In the rows, zero is written as 128.
Each path below is one point turned by a fixed rotation once a step. After each direction that follows a path, write how fast that rotation turns it, in degrees each step (0 if it stays still).
Each turn is a multiple of 5 degrees from 10 to 175, or 0.
Each row of a path follows its step; steps can be skipped.
path 1
step 2: [127 130 125 122 129 133 133 125 132 134 132 140 129 122 128 119 138 136
 119 132 128 119 134 121 124 125 125 126 134 124 127 127 133]
step 3: [126 129 124 127 120 138 128 120 129 128 130 132 130 118 118 123 136 133
 125 129 125 120 131 128 131 120 127 128 123 116 122 128 132]
step 5: [127 127 124 134 129 126 129 128 123 130 122 133 131 123 126 126 133 125
 129 123 117 117 133 132 123 130 123 131 132 131 120 143 137]
step 6: [132 126 135 131 137 124 131 124 130 134 126 137 127 127 125 119 126 126
 123 127 124 115 136 131 128 128 121 129 128 120 131 139 135]
step 8: [131 123 132 118 124 135 128 124 133 125 138 137 129 124 124 125 132 130
 123 124 131 123 119 133 127 122 121 130 129 130 121 135 137]
step 9: [135 130 130 130 127 140 128 124 135 123 123 138 131 128 121 124 134 130
 134 126 128 123 129 132 128 120 122 123 134 133 117 134 134]
step 10: [135 132 129 129 127 136 127 126 121 132 119 136 125 131 122 126 133 124
 122 123 124 123 140 133 131 124 120 127 132 130 119 124 137]
step 14: [130 125 134 131 130 143 130 121 138 124 127 128 127 133 121 120 131 124
 123 123 130 122 131 141 130 132 123 130 123 126 123 127 128]
step 15: [139 127 127 122 131 140 125 125 134 129 122 125 127 130 127 130 138 131
 128 118 132 125 133 137 123 135 118 136 128 133 127 130 130]
step 16: [135 124 126 121 126 135 132 118 128 134 120 130 128 130 129 128 136 125
 123 121 125 127 132 127 125 123 124 132 124 141 131 140 131]
[130 128 125 125 128 128 130 129 126 126 131 126 128 127 129 130 127 130
 128 126 127 128 125 133 131 130 128 132 128 127 127 127 127] -> 100
[126 130 131 126 128 128 130 128 131 126 131 126 130 127 129 127 128 128
 127 133 129 127 127 127 127 124 130 131 127 128 127 126 131] -> 70
[129 130 129 125 126 126 131 129 130 131 128 131 129 127 132 129 127 128
 125 127 125 128 127 126 129 130 129 127 127 126 133 129 128] -> 70
path 2
step 1: [130 118 128 130 121 128 120 121 129 135 131 125 123 132 124 129 134 133
 123 125 136 121 126 135 137 129 133 127 119 138 129 128 131]
step 3: [119 126 134 129 127 133 135 139 126 131 125 130 130 120 132 138 123 128
 124 125 120 132 122 130 126 131 141 123 124 129 133 130 127]
step 6: [125 129 132 130 120 139 128 126 120 134 129 128 126 128 126 130 120 127
 121 130 123 122 121 122 131 140 140 121 126 130 131 125 127]
step 7: [127 116 136 120 129 124 120 126 141 127 127 125 117 130 127 126 131 130
 124 126 127 124 127 133 135 128 123 126 131 135 126 132 136]
step 8: [126 125 118 132 126 126 137 134 132 124 130 130 124 133 139 135 117 118
 132 125 128 127 133 132 131 122 130 130 121 121 125 132 130]
step 11: [123 138 122 129 134 139 132 126 128 128 131 134 122 134 135 131 119 118
 133 125 122 125 121 129 128 127 129 131 120 124 124 131 134]
step 12: [121 125 131 122 119 130 124 135 135 141 127 125 135 122 131 133 127 128
 125 127 126 124 118 123 128 130 133 118 131 134 132 128 130]
step 13: [132 119 128 134 132 125 129 118 138 123 126 119 119 131 130 133 129 126
 122 128 137 123 129 136 136 122 126 121 126 128 130 129 124]
step 14: [127 125 120 124 129 134 134 133 129 128 135 132 128 143 130 128 123 123
 126 122 121 131 122 131 130 132 135 132 124 117 122 124 126]
step 15: [123 125 134 121 116 125 128 130 122 131 130 122 125 119 125 132 122 132
 128 130 125 128 119 130 133 130 141 129 130 136 134 124 133]
[124 132 126 128 124 129 126 129 129 123 128 129 129 127 130 127 128 129
 127 129 127 129 127 130 127 130 130 125 127 127 124 128 126] -> 125
[128 123 126 126 128 128 128 133 127 124 127 128 129 129 126 130 127 129
 128 128 128 131 131 131 130 127 130 129 127 128 129 126 129] -> 60
[129 127 129 129 123 125 129 130 128 128 128 131 124 129 128 125 126 128
 128 130 127 127 132 126 129 130 128 130 129 128 127 130 128] -> 40
[130 129 127 129 130 126 125 130 127 125 127 125 125 129 130 126 126 127
 126 127 128 129 126 128 129 125 125 129 127 132 126 129 125] -> 125
[130 131 128 129 126 127 129 130 129 128 127 129 128 126 127 126 129 127
 127 123 128 130 126 127 130 130 128 126 126 128 132 124 130] -> 125
[129 129 128 126 127 134 131 131 127 127 130 128 130 128 129 129 127 128
 127 126 127 126 129 124 126 126 130 131 128 130 129 129 126] -> 125
[132 131 128 126 129 127 127 127 130 126 125 131 129 130 129 132 128 123
 128 127 128 127 129 129 128 130 129 131 128 126 127 129 127] -> 125
path 3
step 2: [130 121 133 125 119 125 128 125 135 126 126 110 129 129 130 133 122 126
 128 118 136 129 125 134 123 128 128 120 124 127 130 134 137]
step 4: [121 123 133 124 117 129 137 130 118 134 125 132 127 128 131 120 125 132
 122 132 130 126 122 120 128 136 136 118 126 125 125 122 129]
step 6: [131 129 124 125 129 131 136 124 128 126 125 134 128 126 131 138 133 130
 124 133 122 120 144 126 117 123 128 126 119 130 124 125 136]
step 7: [123 129 135 126 125 129 129 125 131 127 131 135 120 137 128 127 125 144
 128 125 134 121 129 122 128 135 122 126 122 120 138 133 124]
step 8: [132 127 132 125 131 136 131 123 130 134 128 124 130 128 131 133 124 133
 139 125 131 142 137 134 132 133 121 123 134 123 117 129 131]
step 10: [137 125 117 123 116 121 127 125 129 128 127 125 123 140 138 123 133 130
 124 122 136 132 126 125 129 134 126 126 127 120 129 127 130]
step 11: [125 123 124 133 124 131 130 128 117 120 120 124 130 132 126 146 126 129
 135 122 131 129 129 134 133 124 133 122 133 124 127 129 129]
step 12: [126 129 134 123 126 122 131 131 129 135 123 134 134 127 134 132 134 124
 126 130 124 125 139 115 140 125 135 127 128 124 131 121 121]
step 13: [126 115 132 122 120 130 120 129 126 133 123 131 130 131 139 127 127 136
 132 121 130 127 125 132 124 138 128 134 127 137 132 121 130]
step 16: [123 124 131 120 133 134 130 121 127 126 129 135 119 138 133 120 130 130
 132 123 135 135 127 137 135 131 129 135 139 125 129 126 128]
[129 130 128 131 127 129 128 126 128 128 128 128 132 128 129 127 126 128
 127 128 129 126 131 133 130 123 127 125 128 130 127 127 126] -> 125
[126 128 124 129 128 129 129 132 126 127 128 131 128 129 129 126 127 129
 130 128 130 128 124 130 126 130 124 125 127 125 128 127 126] -> 115
[127 128 129 132 128 126 130 128 128 133 130 128 127 131 129 129 128 127
 127 132 130 129 126 127 129 128 128 129 124 128 131 126 129] -> 130
[128 126 127 128 129 127 126 129 130 130 128 129 128 125 132 127 129 124
 124 125 126 130 129 131 125 131 127 128 127 130 129 125 129] -> 90
path 4
step 0: [129 123 127 128 129 129 124 137 123 113 134 127 115 130 123 127 130 131
 125 127 129 127 121 127 132 120 133 124 129 132 123 131 131]
step 1: [129 125 139 120 132 123 135 136 127 131 130 120 122 132 128 130 118 131
 130 125 127 125 128 132 122 131 132 123 136 129 125 127 123]
step 3: [139 129 137 132 136 125 133 136 123 127 128 127 126 130 125 130 130 127
 128 122 136 124 131 132 123 128 130 123 133 131 117 127 122]
step 7: [127 126 133 130 134 131 132 131 123 126 126 122 116 135 138 129 129 130
 129 129 130 130 127 143 131 127 124 130 128 129 119 127 125]
step 8: [139 117 132 123 131 122 127 136 125 125 125 126 125 130 123 126 132 128
 133 127 122 121 134 134 127 128 124 132 123 135 131 131 135]
step 9: [129 131 139 133 130 129 134 125 128 126 128 123 117 131 130 131 132 126
 126 135 131 123 129 136 138 126 134 132 129 138 125 129 126]
step 11: [130 131 130 131 135 127 131 124 130 121 120 128 114 129 129 124 139 122
 127 130 129 125 128 132 126 131 131 131 128 136 123 128 137]
step 14: [128 123 136 126 125 117 127 126 121 125 128 129 114 126 121 129 131 132
 123 122 124 119 128 136 129 132 127 125 131 123 126 123 128]
step 15: [132 129 135 127 129 128 140 133 127 125 130 123 120 127 127 129 128 129
 132 132 127 123 122 122 129 128 124 122 132 134 119 129 141]
step 16: [132 126 139 122 134 126 126 128 123 122 129 132 118 124 132 133 128 126
 123 122 120 126 126 132 123 123 132 126 135 129 129 118 128]
[128 130 129 128 127 129 128 126 130 127 126 131 129 129 128 130 133 124
 130 127 130 131 131 124 126 127 130 129 130 129 127 125 128] -> 55
[130 127 127 129 129 127 126 127 129 124 127 129 128 127 125 127 129 126
 124 126 130 124 129 129 126 128 130 128 126 127 129 132 127] -> 130
[132 127 127 129 131 129 125 129 130 126 130 125 128 126 130 128 125 128
 127 126 126 131 129 127 128 126 128 131 129 131 127 127 130] -> 90
[128 124 126 130 129 129 131 125 124 128 126 127 129 129 127 133 126 130
 128 127 130 128 126 127 126 129 129 131 128 129 130 127 130] -> 0
[129 127 126 126 126 125 129 129 125 125 129 129 128 127 129 128 129 128
 132 127 126 129 129 125 132 128 129 127 125 127 130 130 130] -> 170
[128 131 128 126 129 128 128 130 129 129 125 130 128 128 130 128 127 127
 124 131 127 129 128 128 128 132 132 128 128 131 131 129 132] -> 155
path 5
step 0: [120 130 127 127 119 122 123 129 137 117 128 120 125 132 134 126 126 127
 131 127 115 130 128 127 129 118 131 131 129 138 121 135 125]
step 2: [125 124 126 134 135 115 130 133 123 131 131 135 123 132 133 135 134 124
 136 138 138 123 133 123 135 134 126 133 125 127 129 127 128]
step 4: [133 129 137 131 128 138 133 120 120 133 124 129 130 128 126 123 119 135
 127 128 138 127 125 137 123 132 140 128 125 134 129 127 131]
step 5: [124 135 127 125 118 130 131 126 137 124 115 122 128 131 131 115 125 130
 125 128 125 129 125 134 122 122 130 131 131 138 135 132 132]
step 6: [133 134 122 129 118 134 131 132 133 116 135 116 128 124 131 134 126 129
 131 119 120 128 130 131 122 128 120 129 129 132 119 129 125]
step 7: [123 138 124 127 127 120 129 138 131 128 131 130 131 127 134 144 135 122
 128 137 132 131 137 131 131 127 118 131 125 128 125 127 123]
step 10: [126 127 129 128 127 124 124 121 127 133 116 128 127 140 125 111 121 131
 131 128 131 127 128 127 126 129 137 129 123 139 128 130 134]
step 12: [128 136 124 126 128 131 135 139 133 122 131 121 136 125 136 130 127 125
 137 132 138 133 127 130 124 137 121 135 123 133 120 130 126]
step 13: [123 133 129 127 129 122 132 136 129 123 129 131 130 113 129 135 133 121
 126 126 127 122 125 126 130 121 119 135 121 122 139 130 127]
step 16: [133 123 120 133 123 130 125 123 125 130 124 126 120 140 120 118 122 139
 127 119 120 127 135 126 127 128 121 123 129 133 126 132 133]
[131 129 130 125 127 129 130 129 126 125 124 125 127 124 128 128 126 126
 128 128 131 127 127 127 128 130 127 130 130 129 131 126 129] -> 45
[130 126 126 128 125 125 125 125 127 129 130 130 127 127 126 131 130 125
 128 131 129 127 125 128 126 128 126 131 129 127 127 127 128] -> 60
[126 129 129 128 128 126 128 129 130 128 128 130 130 128 128 129 129 129
 131 131 132 132 129 132 128 130 130 126 128 132 127 124 130] -> 140
[128 127 123 127 126 128 129 129 126 126 127 128 131 127 129 127 127 129
 128 133 122 128 129 128 127 129 128 128 127 130 125 127 129] -> 65
[129 124 130 123 130 126 127 129 129 127 126 125 128 131 127 129 129 130
 127 128 128 127 127 128 131 128 129 129 125 128 125 126 126] -> 40
path 6
step 0: [122 130 127 131 124 134 120 138 123 123 141 125 125 136 124 122 123 136
 125 131 129 119 131 129 129 124 127 129 116 127 131 133 124]
step 1: [124 132 127 137 125 126 129 132 130 133 138 115 121 129 129 125 117 129
 132 118 138 131 126 127 126 122 130 126 123 133 129 132 135]
step 5: [131 135 128 130 132 119 123 134 134 137 123 125 126 125 123 127 120 130
 129 122 126 115 125 134 119 121 122 128 117 126 128 133 131]
step 6: [132 132 123 133 128 122 125 136 126 133 125 128 121 143 117 131 126 136
 128 128 135 126 136 124 123 127 137 132 121 128 124 127 124]
step 7: [136 136 129 140 126 128 126 139 127 124 140 125 122 129 130 128 136 128
 129 119 132 134 127 124 125 126 131 132 123 131 128 129 117]
step 8: [136 134 124 132 136 130 131 137 128 128 138 126 127 124 125 124 122 133
 133 126 129 124 123 127 119 125 110 124 121 129 132 126 127]
step 11: [125 134 122 132 137 127 126 133 126 126 133 126 123 124 124 122 128 142
 137 123 126 118 117 126 128 122 126 136 125 133 130 130 120]
step 12: [124 122 125 127 128 129 126 138 126 128 136 134 128 132 123 124 125 140
 131 118 133 129 134 130 121 117 126 125 116 132 119 132 132]
step 13: [130 137 130 131 120 126 119 142 132 133 127 125 129 124 126 127 124 129
 125 122 139 135 127 129 123 129 132 126 117 134 128 120 132]
step 16: [125 132 133 137 125 121 128 138 137 133 132 128 131 126 124 129 127 124
 140 118 135 123 128 125 117 120 129 126 128 132 126 120 130]
[130 130 127 130 129 131 130 125 126 126 129 128 128 128 129 128 126 124
 130 129 129 131 129 127 126 132 126 126 126 129 128 125 129] -> 60
[130 127 131 130 125 128 127 128 128 128 130 127 128 127 129 130 126 125
 127 125 131 129 130 129 130 126 131 129 131 133 130 127 127] -> 120
[129 129 127 129 129 129 129 127 130 121 130 127 130 130 130 128 128 130
 128 128 129 128 127 128 129 126 126 131 128 128 131 131 129] -> 100
[128 127 129 129 129 129 126 128 124 127 133 127 125 129 129 125 128 128
 126 127 125 127 123 129 129 130 129 129 130 127 128 127 125] -> 100
[129 123 124 131 129 128 130 128 125 129 129 127 133 131 126 128 126 130
 128 129 127 129 130 130 130 127 130 127 127 127 129 128 127] -> 125
path 7
step 2: [122 130 125 127 123 124 131 132 131 130 129 129 124 132 119 130 135 133
 135 122 132 132 122 130 129 132 138 119 134 118 131 130 120]
step 3: [125 130 130 135 123 128 131 123 128 119 135 128 124 130 128 133 131 137
 131 133 135 123 130 133 122 126 130 126 129 121 137 139 119]
step 5: [124 126 139 134 131 118 127 137 128 130 127 133 128 128 127 124 136 125
 121 136 128 128 133 125 135 132 128 129 132 122 120 129 119]
step 6: [133 123 133 132 130 128 134 129 130 132 131 131 122 123 126 125 130 131
 119 141 125 125 137 129 123 131 132 135 132 126 134 118 123]
step 8: [134 125 133 134 127 121 114 126 128 132 135 132 135 127 129 136 130 129
 131 126 134 127 118 128 130 135 126 127 130 124 131 118 126]
step 9: [129 133 126 130 131 124 116 126 137 136 139 124 122 129 131 124 128 134
 133 134 130 128 120 135 119 132 133 125 129 129 130 125 128]
step 10: [123 143 120 132 132 127 124 125 128 130 126 134 118 132 131 124 124 127
 135 131 133 127 123 138 135 129 127 129 132 128 130 131 118]
step 14: [127 124 136 139 120 134 126 127 124 126 137 127 121 127 126 133 137 128
 130 133 127 133 136 128 129 130 127 124 124 127 139 127 129]
step 15: [131 123 134 132 125 125 125 134 123 138 130 123 124 133 128 122 141 123
 130 132 137 137 126 127 126 123 128 125 122 124 129 128 121]
step 16: [133 130 135 135 124 125 124 132 130 131 134 130 130 131 131 124 131 124
 124 133 134 121 126 132 123 121 127 137 137 125 125 127 116]
[124 126 131 128 131 129 130 129 128 129 130 131 130 124 128 125 130 126
 128 126 128 127 131 128 128 128 127 128 125 129 130 127 128] -> 45
[129 128 133 128 128 131 131 127 126 124 130 126 127 128 129 127 129 126
 126 127 128 130 128 127 129 126 133 127 129 126 127 130 127] -> 35
[127 126 131 130 126 129 126 128 129 125 131 128 129 127 130 132 125 129
 127 130 128 126 129 126 125 130 128 132 130 128 130 129 129] -> 135
path 8
step 0: [138 124 125 122 132 130 127 129 131 124 128 129 140 120 123 129 135 128
 141 129 124 137 134 135 140 120 131 123 134 129 129 126 128]
step 3: [132 129 138 126 122 132 137 134 121 139 128 130 125 124 121 136 128 132
 128 126 128 129 122 126 124 120 126 135 135 139 125 134 140]
step 4: [125 130 122 128 142 134 130 121 122 136 124 127 131 122 130 138 135 126
 133 133 128 134 132 141 135 127 133 136 136 129 124 126 127]
step 6: [117 133 134 120 137 134 128 127 122 136 128 124 126 122 136 138 138 129
 130 135 127 136 137 131 138 127 132 125 125 126 130 123 123]
step 7: [127 132 131 123 123 131 138 128 119 126 131 140 123 128 127 135 139 134
 118 129 128 121 123 122 128 133 137 121 129 131 119 132 137]
step 9: [139 132 128 129 127 130 142 125 120 130 133 128 124 120 123 131 133 127
 120 130 128 124 126 124 125 135 131 124 123 122 113 125 138]
step 12: [124 130 140 128 139 133 131 128 122 127 121 130 134 129 146 125 119 130
 125 132 126 124 126 136 128 133 128 129 123 133 125 118 126]
step 13: [135 127 136 130 131 118 141 128 132 118 129 131 118 125 132 129 134 129
 126 132 123 129 119 130 120 138 122 127 135 121 124 130 130]
step 15: [128 127 133 123 128 114 133 118 131 120 133 125 122 129 128 121 130 134
 133 140 122 123 123 124 123 135 130 124 133 122 117 131 127]
step 16: [135 124 139 118 127 129 123 132 126 123 119 124 134 128 141 121 126 128
 141 128 130 127 135 126 130 137 131 123 121 135 130 130 128]
[127 127 128 128 129 125 125 128 126 128 130 131 127 131 131 129 132 127
 129 131 128 131 127 128 127 127 128 123 127 128 129 129 127] -> 45
[128 129 131 133 131 129 127 125 129 127 126 127 129 129 129 127 130 128
 129 126 131 129 132 128 130 126 130 127 129 130 128 126 125] -> 175
path 9
step 0: [122 126 139 130 120 129 139 133 130 134 131 127 124 122 128 117 131 123
 126 129 136 134 131 129 120 127 129 123 137 131 124 124 131]
step 1: [128 139 131 125 128 127 130 124 131 136 128 128 130 131 137 139 139 121
 130 124 129 134 125 130 129 126 130 138 120 128 127 123 134]
step 3: [121 132 133 127 134 126 136 132 121 141 130 135 121 124 133 131 127 127
 134 127 124 135 125 124 119 130 134 132 130 131 126 120 131]
step 5: [137 122 129 125 130 125 137 135 119 132 132 135 120 127 122 126 124 134
 131 134 126 128 128 123 122 128 130 119 125 126 134 120 131]
step 6: [121 128 131 130 122 126 119 126 124 130 130 126 125 126 130 135 124 129
 136 124 124 131 124 126 122 142 120 128 125 130 117 122 132]
step 8: [131 128 132 133 128 123 126 131 127 131 139 128 123 118 118 130 125 130
 129 124 139 128 133 128 123 133 122 122 128 131 127 123 138]
step 9: [125 128 136 122 127 128 131 123 130 125 122 114 133 124 130 132 130 122
 131 135 124 133 126 133 130 134 120 132 121 134 125 124 134]
step 11: [128 131 134 120 137 129 131 125 129 130 138 127 120 121 127 129 125 122
 133 132 134 130 130 127 133 130 124 140 128 139 126 125 135]
step 14: [128 132 123 126 131 130 118 124 125 128 131 138 133 126 125 134 125 126
 140 138 123 124 129 125 133 139 132 136 124 131 125 125 131]
step 15: [133 120 131 126 130 122 122 131 117 128 119 122 129 135 125 123 117 130
 131 125 121 128 125 125 136 127 129 118 130 130 131 128 127]
[127 129 127 129 131 125 125 129 128 131 127 129 129 130 126 131 129 129
 128 121 128 127 126 130 128 128 128 126 129 128 130 128 132] -> 160
[126 128 127 131 123 128 125 128 128 128 130 130 132 127 128 128 129 127
 128 129 131 124 129 128 128 131 128 126 132 127 124 129 128] -> 175
[128 130 127 130 128 127 130 127 127 131 131 126 131 127 131 127 127 128
 126 130 127 126 126 128 127 124 125 132 131 130 130 129 130] -> 40
path 10
step 0: [121 128 132 130 124 124 123 135 135 130 129 124 132 132 132 136 130 128
 130 123 119 128 124 117 133 128 128 121 126 132 137 141 130]
step 1: [127 129 133 117 125 127 125 126 135 130 134 125 129 126 126 132 123 132
 122 124 125 125 118 122 130 133 125 139 128 129 123 139 122]
step 2: [128 132 127 129 123 127 121 133 131 139 131 124 122 131 122 127 122 119
 133 121 126 130 122 130 141 126 133 136 125 123 130 128 124]
step 3: [128 133 126 130 121 123 124 137 125 127 134 125 124 127 132 127 128 128
 117 118 122 117 130 126 134 132 128 130 129 124 140 127 123]
step 6: [124 128 133 129 117 120 131 133 133 138 138 124 133 125 132 141 124 126
 126 125 123 128 122 127 133 127 122 132 130 129 129 127 131]
step 9: [127 124 131 117 122 127 122 131 133 126 132 129 129 129 127 130 125 131
 115 119 126 129 127 131 136 135 134 139 123 133 136 131 128]
step 10: [120 129 132 132 117 129 118 129 127 138 129 121 120 125 124 129 126 121
 119 125 127 131 124 128 137 124 129 125 122 127 129 136 129]
step 12: [125 125 124 125 117 123 132 131 141 130 128 123 132 134 128 127 121 123
 127 123 124 127 120 120 134 137 130 125 128 123 130 123 134]
step 13: [134 134 131 127 126 129 127 138 136 128 129 125 121 131 128 133 128 133
 126 119 125 126 122 126 136 131 126 127 132 131 131 143 135]
step 16: [116 129 122 129 125 124 128 129 130 130 128 123 126 123 127 136 126 122
 121 120 124 121 125 126 131 131 128 123 128 126 142 136 124]
[128 126 128 132 130 126 124 126 129 127 130 129 128 124 126 125 129 130
 126 127 130 127 129 130 131 128 130 127 128 130 130 127 129] -> 65
[132 129 129 127 131 126 128 128 129 131 129 128 132 129 130 127 126 130
 132 130 127 126 125 127 129 127 128 127 129 132 128 130 129] -> 55
[129 130 126 128 124 128 124 131 126 131 131 132 127 129 130 128 128 129
 128 126 129 128 130 130 126 125 125 126 127 130 128 128 130] -> 100
[128 127 127 128 128 131 128 130 129 128 126 127 124 129 123 124 127 126
 131 128 127 129 127 131 130 126 127 125 127 129 128 131 128] -> 135
